In the data rows, 128 means zero.
Here are some points, each followed by its number:
[178 171 199 128 109 107 136 110  90 117 135 108 129 105] 0
[ 53 123 132 159  70 104 102  83  75  62 131 243 165 143] 1
[118 144 116  90  48 109 116 137 157  73 131 205 175 127] 2
[163 128 113 124 162 153 134 109 130 145 170 113 100 159] 3
[138 165 133 160 101  76  95 150 131 167  97 141 131  82] 4
[120 139 124 124 148 129 165 159 108 122 127 116 155 147] 5
[ 62  60 134 175 141 134 105  92  68  68 141 163 165 188] 6
[149 135 108 142 180 132 133 117  81 148 110 106  81 120] 7
[ 66  86 125 137 109 124 122 157 168 130 104 173 113  83] 8
[169 153 151 144 123 119 127 116 104 139 129 105 133 112] 9
[154 165 126 109 137 124 139 180 152 156  75  81 132  83] 10
[176 156 144 148 128 123 155 172 110 165  91  91 133  89] 11
[144  88 127 132 129 149 115 110 148  86 148  94 162 116] 12
[114  90 107 101 140 156 103  87 110 101 178 155 132 171] 13
[163 172 203 109 121 133 129 125  90 113 149 111 112 109] 14
[ 84 123 171 169  94  94 160 205 124 146 108 110 146  80] 15
[ 63  60 131  72  73 117 149  99 131  79 143 190 158 158] 16
[107 110 131 115 162 140 129 100 109 123 160 129 104 161] 17
[164 176 129 113 125 138 181 193 153 162 122 128 115 121] 18
[133 119  71 129 177 146 125 176 127 165 105 161  77 142] 19
[140 151 181 113 123 118 153 142 107 109 137 114 135 124] 20
[104  74 137  78  63 104  94  80  91  69 161 200 179 159] 21
[106 129 130  87  36 102 100 135 161 101 118 192 172 102] 22
[147  97 105 123 145 149 101  82 120 126 175 145 102 170] 23
[162 158 138 125 134 113 141 172 161 168  93  93 118 102] 24
[135 172 141  64 125 146 156 124 133 145 190 139 129 150] 25
[155 163 136 111 134 127 141 157 133 158 118 101 126 105] 26
[125 148 141 122 120 126 128 110 117 150 172 133 127 131] 27
[174 171  61 100 175 156 132 120 179 180 123  80  67 117] 28
[105 120 147 142 116 109 139 142 116 156 139 127 138 129] 29
[ 68  96 153 145  67  89 105 163 151 150 104 148 149  41] 30
[ 86 126 176 168  93  97 166 208 125 144 110 110 146  82] 31
[104 128  79 113 169 148 102  91 181 129 136 104 110 179] 32
[ 91  71  91 148 177 159 134 113 147  73 127  98 121 176] 33
[142 149 125  91 152 146 147 117 115 154 173 127 110 159] 34
[134 126 149 146 108  98 101 183 155 176  98 136 119  61] 35
[153 104 125 149 142 149 139 110 136 101 125  64 130 128] 36
[146 174 176 132  68  89 131 163 143 130 129 125 188  68] 37
[189 186 146 125 141 110 140 121 177 190 115  96  98 128] 38
[103 153 117 120 113 131 139 192 171 145 100 171 105  79] 39
[141 105 125 180 161 143 119 101 153 153  97  37 100 192] 40
[196 171 132 130 143 142 166 134  99 155 108  82 135 106] 41
[188 174  93 117 187 135 137 106  98 197 110  66  50 102] 42
[144 111 140 108 144 150 152 167 142 121 137  98 142 128] 43
[ 79 130 145 157  40  84 108 154 155 126 101 154 170  39] 44
[188 159 117 119 170 141 131 105 101 178 115  87  91 128] 45
[145 142 126 163 130 106 117 142 120 147 123 115 141 121] 46
[ 82  75 119 109 130 136 124 100 134  90 155 164 143 154] 47
[125 117 107 104 140 129 107 105 127 155 114 131 106 134] 48
[100  83 110 107 128 153 112  94 161  74 131 162 152 132] 49
[192 168 107 123 184 124 128 103  73 197 110  89  52  94] 50
[166 145 113 140 168 123 149 174 144 168  67  74 118 123] 51
[ 65 122 127 108 103 140 164 167 157 114 119 157 140 126] 52
[ 74  80 123 147 156 136 144 135  93  75 130 135 168 174] 53
[176 131  87 116 144 148 108 112 157 149 147 129  93 141] 54
[ 96 146 146 152  95 106 156 181 145 146 111 138 140 102] 55
[ 94  46 123  95 113 142  95  62  77  69 200 196 151 197] 56
[143 141 136 164 129 126 123  75 113 105 160 129 155 119] 57
[118 100 144 167 120 109 116 181 189 143  93 139 105  71] 58
[136 152 126 135 101 117 102 146 137 127 103 146 143  69] 59
[170 137 125 158 161 109 156 185 131 171  72  91 115 118] 60
[ 90  71 146 130 114 132 121 136 157 107 123 126 149 106] 61
[106 149  61 141 169 158 123 138  66  61 150 172 130 206] 62
[147 118 107 146 174 139 119  97 111 150 145 115 100 152] 63
[103 142 115 112 146 127  68  96 158 144 124 129 125 151] 64
[ 98 118 117 112 121 132 156 161 159 105 118 142 158 138] 65
[113 133 109  92  54 117 123 130 160  63 131 211 174 128] 66
[157 156 134 127 130 112 137 189 145 162  73  88 131  79] 67
[184 191 124 115 136 117 136 126 182 185 113 115 109 118] 68
[191 157 147 129 147 148 139  89  92 153 126  70 116 108] 69
[101 100 100 122 123 146 110 101  74  86 169 169 135 192] 70
[161 152 165 117 148 137 127 118  92 136 144 107  98 130] 71
[106 153  65 117 136 136 130 145 144 110 131 176 120 158] 72
New points follow, each followed by the numbers of its five nearest points above, looking only along the 5 directions in which the numbered points spread most, nearest first.
[182 215 114  98 155 127 135 142 106 184 112  96  94  98] 38 68 41 45 26
[108 123 129 113  87 114 101 125 109 138 118 169 133 106] 59 29 27 61 12
[122  95  77 126 175 159 119  98 175  99 133  97 113 180] 32 33 17 19 63
[130  85 141 129 125 142 113 116 152  91 140  98 165 113] 12 29 61 57 46
[ 78  43 151 177 158 137 110  89  53  66 157 116 186 202] 6 53 70 56 33
[ 64  86 138  49  72 127 155 100 139  91 147 187 159 161] 16 66 2 21 47
[ 66  20 129 182 166 150  99 103  87  81 139 118 144 215] 6 53 33 70 47
[183 214 123 136 147 118 160 161  97 180 115 108 112 114] 41 26 38 11 24
[ 94  75 142 148 150 133 126 114 106 101 151 119 156 185] 53 12 17 6 47
[154 174 189 126  79  99 139 155 130 127 134 124 169  83] 37 20 0 59 14
[150 151 139 124 142 119 146 131 159 155 120 103 126 142] 26 46 43 24 9
[144 125 172 149 119 124 139  89 114 100 142 117 140 120] 57 27 12 9 29
[116 140 111  72 120 165 114 122 173 103 128 149 143  98] 72 64 65 48 27
[146  90 120 129 133 157 117 113 144  79 147  96 160 116] 12 17 29 36 57
[ 62 128 144 163  43  91  95  78  71  66 137 240 171 133] 1 21 16 66 22
[ 64  52 125 101  84 111 141 105 134  85 143 179 154 150] 16 47 49 1 21
[161 164 135 124 136 124 142 123 171 149 134 122 118 121] 26 68 38 46 27
[110 137 108 132 152 125 113 131 151 149 117 120 117 150] 48 19 64 54 12
[ 67 115 154 157  34  92  96  89  66  75 145 211 169 132] 1 21 16 22 66
[157 147 182 152 127 123 130 102 108 109 139  99 123 117] 9 71 14 57 0
[134 126 144 149 112 102 103 180 169 164  92 141 114  60] 35 58 4 59 39
[127 145  87 121 129 135 108 178 165 146  91 195  89  66] 39 58 59 35 8
[ 83  84 108 116 176 160 143 115 106  97 188 122 110 183] 62 33 17 70 13
[145 172 129  89 141 148 144 122 132 144 157 108 125 129] 34 25 27 71 26
[125 131 109 107 136 160 132 136 167  94 106  93 149 102] 43 29 65 5 46
[169 133  66 102 148 152 116 127 180 147 135 124  94 137] 54 19 32 48 28
[138 165 159 124 110 123 144 136 157 154 132 110 132 119] 26 46 9 59 29
[148 122 140 153 154 118 117 141 130 149 102 109 105 118] 46 36 7 29 26
[ 64 126 152 164  34  87  95  83  65  70 144 226 172 130] 1 21 16 22 66
[175 147 134 104 147 143 137 156 138 155 113 100 103 105] 26 24 38 68 41
[ 70  28 143 183 161 144 101  88  64  71 149 118 169 207] 6 53 33 70 47
[101  99  79 138 106 100  91 131 187 128  95 158 150 113] 8 61 58 64 49
[144 171 180 125  89 103 117 151 135 129 132 124 163  82] 37 59 4 20 55
[179 128 156 113 131 145 156 179 143 136 116 102 120  97] 26 24 11 10 18
[119  93  94 121 176 159 138 115 101 111 141 122 115 163] 17 33 63 62 3
[ 89 106 133  83  35 108  98 131 157 116 113 190 163  94] 22 2 66 44 8
[170 166 133 128 157 125 175 153  62 161 136  96  93 135] 41 71 69 45 26
[109 161  43 163 141 132 115 145 113  84 122 194 125 156] 72 49 47 65 64
[215 168 157 120 138 145 199 191 110 164 121  99 103 114] 41 18 11 26 10
[125 158 204 122  79 101 150 166 141 146 132 128 156 109] 37 55 20 59 29
[102  97 144 158 117 116 133 184 162 144  96 127 119  85] 58 55 35 8 15
[170 182 150 117 127 145 207 221 127 165 126 114 108 123] 18 10 26 11 24
[ 96 118 139 129  62 102  99 123 117 105 133 182 162  89] 22 2 66 61 59
[189 199 124 124 149 123 178 155  58 158 130 107 104 120] 41 69 71 26 14
[103  71  93 138 183 155 126 157 125 143 122 126  84 204] 33 32 19 17 40
[196 182 182 150  84 100 116 111 119 143 108 109 154  77] 0 9 14 4 37
[103 147  68 125 136 134 130 146 145 108 130 176 120 159] 72 65 49 52 32
[183 175 157 143 164 101 114 114 113 209 105  87  69 122] 50 45 42 38 69
[133 136  75 125 154 140 117 180 142 159  97 184  82  98] 19 39 48 72 54
[ 83  46 106 154 177 155 116 141 121 119 127 122  99 217] 33 53 17 62 32
[210 179 141 122 155 131 146 100  76 177 110  72 106 102] 69 45 41 50 71
[139  99 114 123 133 161 123 120 145  74 137  99 158 113] 12 29 17 36 27
[210 153 153 140 149 144 154  85  73 161 119  62 120 112] 69 71 41 45 50
